In the rows, 128 means zero.
Each path is a new rotation, seen through one point. The rows after it are directions, each followed by how far the rotation turns it, in deg/step (0 if it stays put).
Each turn is a multiple of 5 degrees from 10 to 175, or 0.
Each row of a path follows its step; steps can be skipped.
Rotation 1:
step 0: [129 132 124 132 130 133 131 141 119 138 138 132 133 127 130 143 125 120
 135 127 110 141 127 129 135 127 127 122 123 120 132 130 122 135 119 114
 119 117 138 135 127 135 123 122 146 137 128 124 124 146 133 125 135 130
 137 122 120 132 140 121 126 134]
step 2: [137 126 130 130 122 144 137 134 126 130 127 121 123 121 120 130 127 128
 130 126 131 130 143 115 129 108 128 127 137 126 133 124 138 133 116 115
 126 118 124 126 124 115 114 119 134 136 130 124 114 129 123 138 135 126
 133 140 114 135 138 123 126 125]
step 3: [132 125 135 129 129 128 133 136 130 136 137 127 117 128 132 137 124 117
 133 130 129 135 132 120 124 130 135 127 127 126 135 127 129 131 116 124
 135 128 120 133 133 113 125 119 134 120 133 126 129 141 129 142 124 132
 132 135 118 146 132 107 110 111]
step 4: [124 124 137 129 133 130 123 121 125 142 148 128 122 120 123 128 132 130
 143 124 125 145 126 117 132 128 132 135 134 133 134 127 126 129 123 125
 117 117 120 141 115 129 128 133 130 129 130 128 137 129 138 133 137 126
 125 131 117 136 144 113 118 122]
step 5: [125 118 128 125 120 131 139 129 119 122 143 121 127 123 121 135 130 118
 141 126 128 130 110 114 140 123 136 132 127 132 132 134 134 124 122 121
 134 133 118 141 130 133 116 120 123 138 121 123 131 121 124 135 131 118
 124 127 119 123 140 116 124 117]
step 8: [127 124 129 124 119 120 130 122 129 125 132 118 123 137 140 142 133 127
 132 123 123 141 131 139 133 114 128 131 139 131 122 122 133 124 123 119
 128 121 129 141 130 134 123 129 127 139 125 120 127 125 142 138 122 125
 112 128 128 135 142 113 116 144]
step 9: [118 127 121 124 117 131 134 126 124 125 118 114 122 136 135 123 134 134
 135 122 126 138 129 119 132 118 137 118 135 127 124 123 128 129 126 104
 117 134 121 133 125 125 115 121 122 124 122 132 118 129 123 125 125 121
 124 131 121 132 130 103 126 132]
step 10: [112 131 128 138 122 131 113 134 136 125 130 131 124 133 131 132 121 131
 132 124 131 130 137 116 124 122 147 121 124 133 117 119 139 116 122 119
 128 129 116 130 131 128 121 124 128 128 138 131 123 129 128 140 129 132
 125 132 127 124 124 106 112 126]
step 11: [131 125 126 130 123 133 119 134 120 130 140 134 127 124 139 131 141 134
 128 116 123 137 130 124 124 134 135 134 140 144 123 128 128 120 119 116
 123 117 110 132 118 134 125 119 129 138 140 136 125 139 133 130 123 119
 126 121 130 127 121 116 116 124]
step 12: [118 121 132 143 115 131 123 132 118 120 132 128 129 129 129 134 132 126
 139 121 117 140 118 127 127 127 116 128 125 130 137 125 112 112 124 114
 128 135 117 138 126 137 125 127 126 146 131 120 123 130 134 134 123 129
 131 124 136 126 125 113 122 123]
Directions:
[131 128 124 126 126 128 131 128 131 126 131 128 129 130 131 128 126 129
 130 132 125 127 131 125 131 128 125 125 128 127 131 129 127 126 127 128
 126 130 127 125 129 131 129 132 130 130 128 129 128 128 128 132 130 125
 128 124 131 130 129 131 128 128] : 55
[131 126 128 129 125 130 125 125 125 129 128 125 130 125 128 125 129 129
 126 131 129 130 130 129 128 127 128 128 131 126 129 127 129 129 128 131
 124 122 131 128 125 130 130 127 128 128 131 134 127 128 129 126 132 127
 125 129 128 128 129 126 128 130] : 160
[125 121 128 127 127 131 131 127 130 124 131 127 128 130 127 129 130 127
 128 127 125 128 128 129 127 131 125 131 129 131 127 127 129 128 132 128
 126 129 130 130 124 130 131 127 126 129 126 126 127 128 129 131 130 129
 127 129 125 129 126 128 131 130] : 100
Rotation 2:
step 0: [136 110 113 124 139 124 148 131 122 132 121 108 127 134 108 124 121 130
 139 120 144 123 133 122 125 136 130 125 120 132 128 131 140 129 128 134
 140 127 131 135 123 121 117 124 125 128 124 133 125 116 129 132 125 124
 116 116 118 124 141 127 130 129]
step 1: [134 139 131 124 120 120 132 116 126 114 123 140 137 121 141 129 144 129
 138 141 128 127 131 136 127 117 122 128 125 137 127 123 121 123 128 121
 120 126 113 127 122 130 141 137 115 124 122 140 119 113 140 119 131 126
 124 137 149 141 132 134 131 129]
step 2: [129 131 125 145 123 133 123 140 126 142 129 127 131 132 143 128 121 112
 136 127 137 124 141 134 133 138 132 116 128 122 133 121 134 132 124 118
 120 125 130 135 128 126 116 122 131 144 147 121 138 135 121 138 136 126
 141 143 125 127 127 114 130 137]
step 3: [134 116 121 117 130 118 121 111 116 125 121 124 121 124 123 128 125 130
 132 130 125 125 133 115 110 121 125 131 136 128 129 126 115 123 125 120
 142 138 137 124 137 141 126 136 142 132 117 119 126 137 135 139 123 141
 106 125 125 128 131 122 116 121]
step 4: [126 129 125 134 136 136 130 131 140 119 124 130 124 109 124 120 128 130
 131 117 136 136 122 145 138 131 124 136 119 130 128 105 124 129 133 130
 129 139 118 122 122 132 129 125 134 124 134 135 112 129 119 117 124 136
 148 123 132 142 119 143 135 122]
step 5: [122 122 129 109 127 139 131 135 115 132 140 124 130 145 134 125 116 134
 133 128 137 120 132 139 145 127 138 125 137 138 130 143 112 121 135 136
 117 126 135 125 138 123 126 134 116 127 134 131 141 128 125 126 130 134
 122 136 113 133 135 119 129 137]
step 6: [135 120 137 136 128 123 120 126 124 124 133 135 140 137 124 133 147 123
 131 115 115 140 129 130 121 124 125 124 135 122 116 135 140 137 124 111
 146 136 135 128 129 138 133 115 124 126 124 129 129 128 143 116 136 128
 129 115 129 140 133 124 124 118]
step 8: [118 126 141 119 120 123 125 125 135 125 135 128 111 122 127 129 125 131
 134 125 132 128 134 130 124 117 134 127 128 118 115 139 121 127 104 132
 131 123 108 129 135 126 112 124 127 129 122 137 122 129 123 133 128 134
 114 129 116 128 128 113 149 137]
step 10: [118 137 128 136 114 136 119 119 133 126 125 124 127 125 136 136 127 122
 120 126 113 125 128 122 126 140 136 142 132 128 131 128 120 120 151 123
 130 123 114 109 148 125 133 124 124 133 135 129 144 120 129 129 124 129
 122 139 135 135 124 134 127 139]
step 12: [135 130 137 117 130 122 142 131 128 117 128 140 119 127 118 142 132 130
 124 141 124 118 119 123 139 134 139 129 118 135 115 126 113 142 133 135
 129 139 135 116 114 122 139 131 124 135 124 124 122 133 143 129 127 139
 125 118 131 116 117 130 117 124]
Directions:
[132 131 125 127 129 128 126 129 129 127 128 126 129 130 122 131 131 127
 128 130 129 127 124 123 129 127 124 128 130 127 126 126 127 131 129 126
 130 128 127 127 128 129 127 131 125 127 129 127 127 128 131 132 130 130
 129 127 127 131 129 130 130 126] : 125
Rotation 3:
step 0: [131 136 133 149 126 119 137 114 125 120 138 128 130 124 131 146 112 125
 134 130 137 127 130 129 123 126 127 111 121 127 135 130 117 116 122 115
 138 127 124 120 138 127 109 126 121 123 132 117 123 121 134 123 121 136
 134 122 125 144 134 121 138 121]
step 2: [139 137 131 120 129 139 122 143 118 138 121 118 120 132 132 128 143 136
 120 142 130 126 131 126 100 124 124 121 119 139 144 118 127 134 121 117
 133 128 126 132 141 115 129 119 125 125 124 138 122 129 128 131 133 123
 125 137 132 129 123 142 134 137]
step 3: [138 126 134 118 125 115 140 124 135 126 132 124 134 117 127 133 132 134
 116 120 132 131 118 117 123 130 132 110 117 129 131 146 113 117 125 140
 135 124 128 117 153 126 129 133 144 130 125 138 129 131 127 113 122 126
 123 121 128 136 132 134 126 123]
step 4: [127 129 130 108 131 130 134 122 130 131 135 124 133 130 138 122 136 126
 142 130 120 127 145 141 133 123 114 138 129 130 132 146 132 121 127 143
 123 143 118 126 136 140 132 133 141 130 138 125 126 124 105 134 135 120
 127 139 135 129 133 124 128 118]
step 5: [123 120 140 118 129 136 121 131 116 128 130 123 130 136 129 132 138 136
 141 128 126 124 124 135 129 143 130 111 141 136 141 134 131 112 119 120
 134 131 128 139 132 124 135 128 109 149 130 133 118 114 142 141 141 132
 119 131 124 123 128 129 131 128]
step 6: [122 127 146 138 122 118 137 128 131 124 129 136 113 113 124 132 133 140
 140 139 133 133 118 120 139 132 135 119 110 123 105 130 111 126 128 140
 120 122 129 134 135 139 137 127 129 134 134 130 123 126 138 121 137 140
 127 138 132 121 128 126 127 123]
step 9: [126 125 121 136 120 119 130 138 143 123 131 128 132 120 131 131 138 130
 127 130 114 129 120 112 125 140 118 137 127 131 111 124 111 119 120 127
 127 128 117 132 114 120 128 143 149 125 137 128 140 140 123 125 136 134
 121 133 124 112 127 123 120 130]
step 10: [127 127 122 129 140 122 129 135 133 121 132 139 141 131 136 128 130 129
 133 117 117 134 127 138 137 132 123 128 140 131 124 122 140 128 124 128
 123 126 137 127 116 133 127 142 131 130 110 136 115 136 114 140 131 136
 126 129 123 155 138 112 134 138]
step 11: [132 134 127 146 139 125 127 117 112 125 118 134 135 131 126 135 127 119
 126 116 138 130 130 132 128 146 134 136 137 123 117 134 131 131 117 137
 119 126 126 134 125 123 126 135 111 116 127 120 135 108 141 133 145 129
 140 129 128 122 139 131 132 136]
step 13: [129 131 121 133 129 119 130 128 125 117 125 129 122 141 133 127 134 117
 115 138 129 121 116 132 123 107 137 136 121 126 136 130 145 131 131 125
 118 118 143 123 129 123 116 124 124 131 127 128 128 151 127 126 130 143
 132 133 137 150 125 125 133 140]
Directions:
[127 129 129 127 128 125 125 127 130 130 127 127 128 126 129 125 125 129
 127 131 129 126 125 129 133 127 130 127 132 128 128 126 126 127 130 129
 125 128 129 131 128 127 126 124 129 133 132 130 127 126 127 129 129 128
 127 129 128 127 130 129 125 124] : 35
[128 127 127 126 130 126 130 126 128 130 125 126 130 129 129 129 129 129
 129 130 125 131 129 129 128 125 130 125 125 128 128 125 134 128 125 123
 132 127 128 134 127 129 127 129 127 130 127 130 131 126 127 128 127 129
 128 128 130 131 129 130 127 128] : 135
Rotation 4:
step 0: [126 138 137 110 135 127 136 122 127 136 124 128 148 129 128 121 124 142
 132 127 125 126 126 135 140 138 136 140 128 122 125 127 126 119 132 142
 128 119 119 139 132 130 118 124 118 117 128 118 130 121 118 137 142 122
 117 136 135 129 130 129 128 121]
step 1: [126 130 127 127 134 133 137 120 133 119 124 125 115 135 124 133 117 129
 139 136 134 120 133 134 148 121 139 131 136 118 127 136 122 125 117 129
 122 128 132 136 127 132 120 132 129 111 120 148 123 132 131 134 130 129
 131 132 123 135 133 126 150 124]
step 2: [136 121 113 125 133 133 139 122 123 117 141 120 124 123 126 132 118 129
 121 121 132 120 140 128 135 118 137 123 132 134 140 121 123 131 141 141
 118 132 129 132 148 127 126 134 137 139 133 139 130 125 122 135 138 125
 115 123 132 123 132 121 125 134]
step 4: [125 123 135 143 120 131 136 133 125 130 122 122 133 128 119 140 118 128
 132 134 139 133 123 126 142 132 137 120 127 136 125 129 129 135 114 132
 118 128 130 134 127 128 126 150 128 135 112 114 135 140 120 136 122 124
 125 134 122 129 141 123 132 123]
step 5: [126 128 129 127 129 121 138 133 140 133 123 115 128 146 129 134 122 135
 128 132 127 124 136 137 119 129 131 134 127 130 143 123 123 131 115 124
 136 121 117 119 139 129 137 137 134 140 129 134 122 134 108 136 138 114
 125 131 134 135 126 114 121 129]
step 7: [123 127 130 122 123 129 151 123 141 123 126 123 143 125 131 126 124 126
 128 129 129 126 132 141 130 143 119 125 120 126 135 135 138 129 136 127
 123 134 139 140 133 131 118 129 133 138 117 121 145 121 123 132 123 133
 142 126 128 121 138 123 118 120]
step 8: [130 132 138 127 127 129 142 130 135 127 126 112 126 136 125 129 128 142
 141 120 121 135 121 130 139 122 131 147 113 117 132 137 122 129 134 119
 129 121 128 126 128 128 113 134 130 136 136 125 126 125 126 119 140 119
 139 138 137 131 127 136 136 121]
step 9: [123 124 136 122 134 130 143 124 123 121 138 138 129 127 124 123 115 135
 130 132 124 124 120 125 127 123 151 138 143 131 136 125 123 137 131 126
 135 129 140 119 132 140 118 133 130 134 123 134 125 130 141 131 116 134
 126 139 135 125 136 120 140 120]
step 11: [131 122 136 124 134 129 125 127 132 130 136 124 138 149 131 137 122 131
 138 130 131 125 117 116 138 108 132 113 120 119 125 133 125 127 120 131
 129 129 123 129 117 120 113 124 138 128 125 120 137 121 131 137 138 129
 124 121 134 114 139 134 132 127]
step 13: [122 128 131 127 124 126 133 142 125 118 151 133 119 141 137 134 126 115
 130 137 120 127 127 141 135 124 136 134 123 137 133 124 122 131 128 117
 127 125 124 130 130 123 131 140 137 128 136 124 128 126 119 127 135 126
 129 109 131 151 129 124 124 131]
Directions:
[126 125 126 129 128 130 127 128 129 130 124 127 125 130 133 128 126 129
 128 129 133 130 129 130 127 126 124 124 127 123 129 126 126 125 131 129
 128 131 130 128 131 128 126 126 131 128 131 128 128 126 128 128 128 132
 127 127 128 125 129 126 130 130] : 80
[121 124 126 132 126 130 127 128 129 129 129 127 128 129 127 128 124 124
 127 128 130 128 126 129 129 124 127 127 126 132 129 124 129 129 126 127
 128 124 125 131 127 126 130 128 127 128 126 129 129 130 129 128 130 126
 125 127 128 128 127 129 126 129] : 40
[125 130 125 129 127 125 128 129 131 127 128 126 130 129 131 128 127 128
 130 128 127 129 130 127 133 129 128 128 129 130 128 129 130 125 130 128
 125 129 128 128 129 131 130 131 128 129 126 127 129 129 130 131 121 130
 130 125 127 133 126 130 131 132] : 125
